Rows are one point carried round by a steady rotation, each followed by how many ticks it has turned.
The counts run from 0 to 848.
[-.07,-.04,.01,-.11,-.02,.09,.18,-.14,-.07,.00,.05,.12,.03,.08,.20,-.21,-.13,.13,-.12,.12,-.04,.06,-.06,-.01,.15,.31,.03,-.06,-.11,.02,.06,.08,.14,-.06,.06,-.12,.21,-.07,.13,.03,-.27,.31,.05,-.22] : 550
[-.03,-.08,.02,-.03,-.11,.02,.36,-.01,-.09,-.10,.11,.18,.21,.26,-.03,-.09,-.04,.05,.02,.05,.08,-.03,.00,-.06,-.03,.20,.01,-.14,-.27,.12,-.09,.00,.17,.00,.03,-.06,.33,-.07,.16,-.02,-.13,.25,.09,.02] : 265
[.11,-.21,-.06,-.12,-.19,.00,-.01,.15,-.19,.02,-.12,.12,.16,.24,.15,-.07,.11,.02,.03,.00,-.18,-.04,-.07,-.01,.03,.17,.03,-.06,-.11,-.16,-.09,.21,-.22,-.10,.01,.01,.08,-.01,.12,.19,-.27,.14,.18,-.13] : 397
[.04,-.14,-.10,-.20,-.12,-.06,.21,-.13,.00,.07,.00,.21,.24,.16,.17,-.12,-.01,.12,.00,-.03,-.14,.28,-.22,-.11,-.04,.25,.07,-.07,-.02,-.06,.12,.04,-.02,.03,-.16,.06,.15,-.04,.06,.09,-.32,.06,.06,-.15] : 434
[-.01,-.16,-.15,.03,.02,.00,-.21,-.05,.00,-.06,.05,.08,-.03,.17,.13,-.02,-.02,.18,-.08,.14,-.26,.01,-.09,-.21,.03,.08,-.08,.00,.04,.05,-.19,.21,-.01,-.13,-.02,-.07,-.05,.05,.24,.01,-.33,.05,.05,-.36] : 634
[.04,-.20,-.11,-.10,.02,-.02,.15,.02,-.18,-.08,-.09,.24,.15,.27,.16,-.09,.03,-.06,.14,.05,-.07,.17,-.10,-.17,-.11,.19,.03,-.08,-.12,.31,-.11,.04,-.02,-.09,-.20,-.02,.05,.02,.19,-.14,.03,-.04,-.01,-.21] : 454
[.03,-.20,-.26,-.16,-.06,-.03,.13,.12,-.10,-.20,.19,.14,.05,.45,-.13,-.02,-.03,.03,.06,.08,.07,.02,-.01,.01,-.06,.14,-.01,.06,-.16,.05,.01,.04,.00,.02,-.06,-.09,.17,.08,.27,-.11,-.09,-.02,.03,-.16] : 491
[-.11,-.02,-.19,.06,-.14,-.16,.02,-.14,.04,.10,.04,.16,.20,.30,-.07,.03,.08,.16,-.01,-.01,-.15,.03,-.17,-.15,.11,.09,.03,-.07,-.01,.06,-.16,.27,.02,.01,.03,.06,.23,-.04,.05,.04,-.37,.07,-.01,-.14] : 97
[-.09,-.16,-.16,.05,.00,.05,-.08,-.03,.02,-.13,-.09,.07,.05,.25,.02,-.08,-.09,.08,-.07,.09,-.32,.18,-.08,-.17,-.01,.13,.03,-.02,-.06,.19,-.32,.19,.06,.10,-.08,-.01,.07,.16,.18,-.08,-.20,-.07,-.07,-.26] : 647
[.07,-.03,-.07,-.09,-.03,-.11,-.13,.13,-.25,-.13,-.07,.12,.07,.32,.29,-.05,.05,.08,.04,.11,-.20,-.05,-.08,.02,-.04,.13,-.10,.03,-.11,.06,-.07,.15,-.12,-.06,-.04,-.13,-.07,.11,.33,-.16,-.21,.05,.06,-.16] : 686
[.00,-.11,-.08,.01,-.14,.00,.16,-.02,.05,.05,-.24,.08,.20,.13,.23,-.15,.09,.11,.12,-.01,-.25,.20,-.13,-.24,-.03,.27,-.01,-.06,-.14,.00,-.02,.05,.05,-.07,-.15,.12,.04,-.03,.10,.15,-.22,.10,.10,-.12] : 125
[-.09,-.23,-.29,-.18,-.04,.12,.10,.04,-.06,-.04,.08,.04,-.03,.26,.02,-.14,.04,.12,-.05,.06,-.03,.04,-.12,.07,.13,.31,-.02,.12,-.08,-.05,.07,.13,-.12,-.01,.05,-.06,.19,-.01,.08,.10,-.25,.11,.05,-.27] : 204
[-.10,-.08,-.07,-.06,.08,-.03,-.02,-.06,-.10,-.04,-.09,.13,.14,.06,.36,-.01,.08,.17,-.04,.08,-.29,.14,-.29,-.17,-.02,.18,-.14,-.04,.00,.11,-.13,.06,-.14,-.07,-.02,-.03,.00,-.02,.15,-.05,-.30,.10,.05,-.19] : 120
[.05,-.04,-.01,-.13,-.07,-.09,.01,-.02,-.19,-.11,-.17,.24,.25,.24,.17,-.08,-.05,-.03,.08,.15,-.17,.12,-.18,-.17,-.04,.17,.01,-.14,-.19,.12,-.19,.12,.04,-.14,-.11,.03,.07,-.03,.17,-.20,-.05,.11,.08,.01] : 675
[-.08,.00,-.04,.01,.03,.01,.00,-.13,-.08,-.06,-.10,.11,.16,.14,.26,-.10,-.02,.17,-.13,.04,-.34,.08,-.19,-.05,.08,.21,.03,-.11,.00,.16,-.21,.11,-.03,.15,.07,-.05,.13,.05,.07,-.06,-.35,.04,-.01,-.17] : 651
[-.12,-.12,-.29,-.01,-.11,-.05,.18,.04,-.02,.10,-.04,.11,.13,.31,-.07,-.02,.17,.09,.14,-.06,-.03,.10,-.17,-.11,.13,.24,.02,.01,-.06,.09,-.06,.22,-.12,-.06,-.06,.08,.22,-.08,.02,.18,-.17,.08,.01,-.19] : 732
[-.02,.02,-.16,.01,-.10,-.16,-.07,-.03,-.14,-.17,-.03,.11,.18,.35,.14,-.04,.12,.07,.06,.07,-.22,-.13,-.25,-.05,.11,.10,-.02,.03,-.05,.11,-.08,-.01,-.03,.01,.24,-.03,.15,-.05,.21,-.12,-.27,-.11,.13,-.10] : 702
[-.10,-.07,-.26,.04,-.17,-.07,.02,.03,.01,.03,-.07,-.02,.11,.26,.07,-.05,.21,.18,.05,-.03,-.22,-.04,-.18,-.05,.08,.17,-.13,.07,-.04,-.04,-.02,.19,-.09,-.01,.04,.00,.09,-.04,.15,.17,-.35,.10,.08,-.18] : 409
[.08,-.07,.14,.07,-.15,.03,.21,.08,-.04,-.14,-.05,.12,.21,.21,.07,-.09,-.06,.10,.02,.03,-.12,-.05,.01,-.10,-.04,.14,.12,-.17,-.22,-.06,-.19,-.07,.09,.02,.11,.00,.27,.03,.18,.17,-.27,.14,.22,-.03] : 589
[.10,-.15,-.02,-.11,.09,.19,.04,.05,-.07,-.15,.06,.17,-.09,.30,.21,-.13,-.01,.10,-.01,.17,.00,-.10,.10,-.03,.00,.35,.03,-.02,-.22,.01,-.04,-.06,.14,-.15,.07,-.08,.06,.08,.17,-.11,-.15,.11,.13,-.20] : 258
[.06,-.12,-.08,.02,.02,.16,-.04,.05,.05,-.08,.06,.03,-.06,.21,.06,-.06,-.06,.24,-.10,.06,-.15,-.04,.04,-.04,.08,.23,.11,-.04,-.03,-.11,-.19,.12,-.06,.01,.07,-.06,.12,.14,.11,.19,-.41,.06,.10,-.32] : 308
[.05,-.06,-.09,-.07,-.15,-.03,-.01,-.07,-.08,.01,.04,.06,.17,.24,.10,-.06,.03,.21,-.12,.02,-.24,-.11,-.13,.03,.07,.13,-.01,-.06,.00,-.15,-.06,.18,-.07,.09,.13,-.08,.14,.00,.10,.10,-.49,.11,.12,-.11] : 85
[-.09,.03,-.20,.00,.01,-.03,.02,-.12,-.11,-.11,-.17,.04,.15,.27,.19,-.13,.08,.10,.03,.08,-.28,.02,-.21,-.10,.05,.29,-.07,-.05,-.04,.32,-.10,.09,.05,.08,.01,-.05,.05,-.02,.13,-.19,-.14,-.03,-.04,-.12] : 133
[.22,-.28,-.18,-.18,-.16,.03,.01,.10,-.07,-.17,-.03,.16,.16,.41,-.05,-.09,.01,-.03,.09,.06,-.15,.06,-.09,-.11,-.06,.16,.15,.01,-.11,-.10,-.11,.03,-.09,-.02,-.05,.06,.10,.09,.13,.01,-.14,-.17,.16,-.13] : 710
[.05,-.01,-.02,-.03,.11,.09,.24,.03,.01,-.24,.00,.15,.09,.24,.08,-.02,-.09,.15,.11,.10,-.02,.08,-.06,-.19,-.12,.23,.07,-.15,-.12,.28,-.19,-.18,.11,.00,-.11,-.07,.14,.08,.26,-.07,-.06,-.01,.05,-.15] : 248
[.07,-.20,-.04,-.09,-.14,.10,.21,.18,-.05,-.17,.02,.03,.05,.22,.05,-.11,-.03,.10,.07,.09,-.01,-.05,-.01,-.07,-.02,.19,-.01,.02,-.21,-.17,-.01,-.07,-.04,-.11,.06,-.08,.21,.00,.28,.22,-.18,.20,.25,-.16] : 811
[.00,.05,-.12,.02,-.13,-.09,.34,.04,-.03,-.11,-.10,.07,.24,.31,.06,-.10,.12,.13,.20,-.02,-.05,.03,-.15,-.13,-.04,.27,-.02,-.06,-.18,.17,.04,-.12,.09,.03,-.05,-.01,.20,-.04,.24,.07,-.12,.06,.08,-.02] : 472
[.03,-.15,-.02,.02,-.10,-.03,.03,-.19,.03,-.01,-.07,.14,.21,.04,.17,-.14,-.05,.08,-.05,.07,-.30,.08,-.22,-.28,.05,.08,.02,-.12,.01,.01,-.15,.07,.08,-.08,.03,.02,.12,-.13,.12,.11,-.34,.10,.16,-.19] : 639
[.09,-.20,-.04,-.24,.07,.09,.07,.03,-.11,-.14,.06,.24,-.01,.26,.26,-.17,-.12,.01,-.04,.13,-.02,.15,-.01,.01,-.02,.30,.11,.01,-.15,-.01,.09,-.08,.04,-.07,-.07,-.08,.07,.12,.20,-.13,-.13,.00,.07,-.27] : 775
[-.03,.00,.09,.03,-.02,.01,.05,-.13,.02,.07,.03,.22,.05,.19,.26,-.15,-.02,.17,-.09,.08,-.11,.01,.08,-.05,.11,.29,.07,-.08,-.15,-.03,-.02,.08,.25,-.05,.11,-.02,.16,.04,.11,-.01,-.38,.20,.09,-.19] : 34
[.00,.02,-.11,-.18,.14,.00,.06,-.11,-.11,-.05,.05,.15,-.01,.13,.21,-.05,-.09,.15,.02,.13,.00,.05,-.25,-.14,.15,.22,.04,-.05,.07,.20,-.03,.02,-.08,-.20,-.01,-.14,.08,-.09,.21,-.03,-.18,.10,.02,-.35] : 223
[.21,-.21,-.13,-.20,.03,.14,.07,-.09,-.02,-.18,.18,.12,.06,.23,-.08,-.03,-.18,.12,-.04,.21,.03,-.07,-.14,-.21,.01,.15,.09,-.15,.00,.01,-.17,.00,.01,-.16,.01,-.11,.14,-.07,.17,-.02,-.18,.08,.15,-.18] : 829
[.08,.00,-.07,-.04,-.19,-.22,.20,.00,-.15,.05,-.06,.25,.29,.38,.04,-.07,.11,.00,.21,-.04,.01,.01,-.12,-.10,.05,.15,.13,-.11,-.13,.13,.04,.05,.03,-.07,-.06,.03,.19,-.07,.18,.00,-.13,.00,.07,-.06] : 162
[.06,-.07,-.03,-.13,.00,-.01,.22,-.16,-.07,.05,.02,.17,.13,.07,.22,-.16,-.08,.08,.07,.05,.00,.06,-.18,-.17,.14,.23,.10,-.12,.03,.15,.09,-.02,-.03,-.17,-.07,-.11,.14,-.17,.17,.11,-.20,.15,.09,-.31] : 226
[-.06,-.11,-.15,.01,-.09,-.02,.06,-.06,-.08,-.10,.13,.13,.17,.29,-.19,.06,-.05,.10,-.05,.14,-.07,-.08,-.14,-.19,.00,.01,-.08,-.12,-.11,.12,-.33,.24,.07,-.03,.04,-.05,.23,-.07,.16,-.10,-.20,.18,.05,-.02] : 611
[.01,-.04,.09,.03,-.03,.02,-.06,.19,-.15,-.04,-.05,.19,-.01,.29,.23,-.06,.01,.11,-.04,.08,-.13,-.05,.17,.07,.01,.23,.04,-.07,-.22,-.01,-.20,.20,-.02,-.08,.02,-.07,.07,.16,.21,.00,-.24,.18,.07,-.20] : 50
[.11,-.09,.00,.00,-.27,-.03,.06,.00,-.06,-.09,-.13,.04,.23,.21,.05,-.15,-.01,.06,.05,.07,-.22,-.15,-.10,-.14,.07,.12,.05,-.10,-.16,-.12,-.16,.09,.05,-.06,.14,-.01,.20,-.09,.15,.13,-.26,.16,.26,.00] : 72
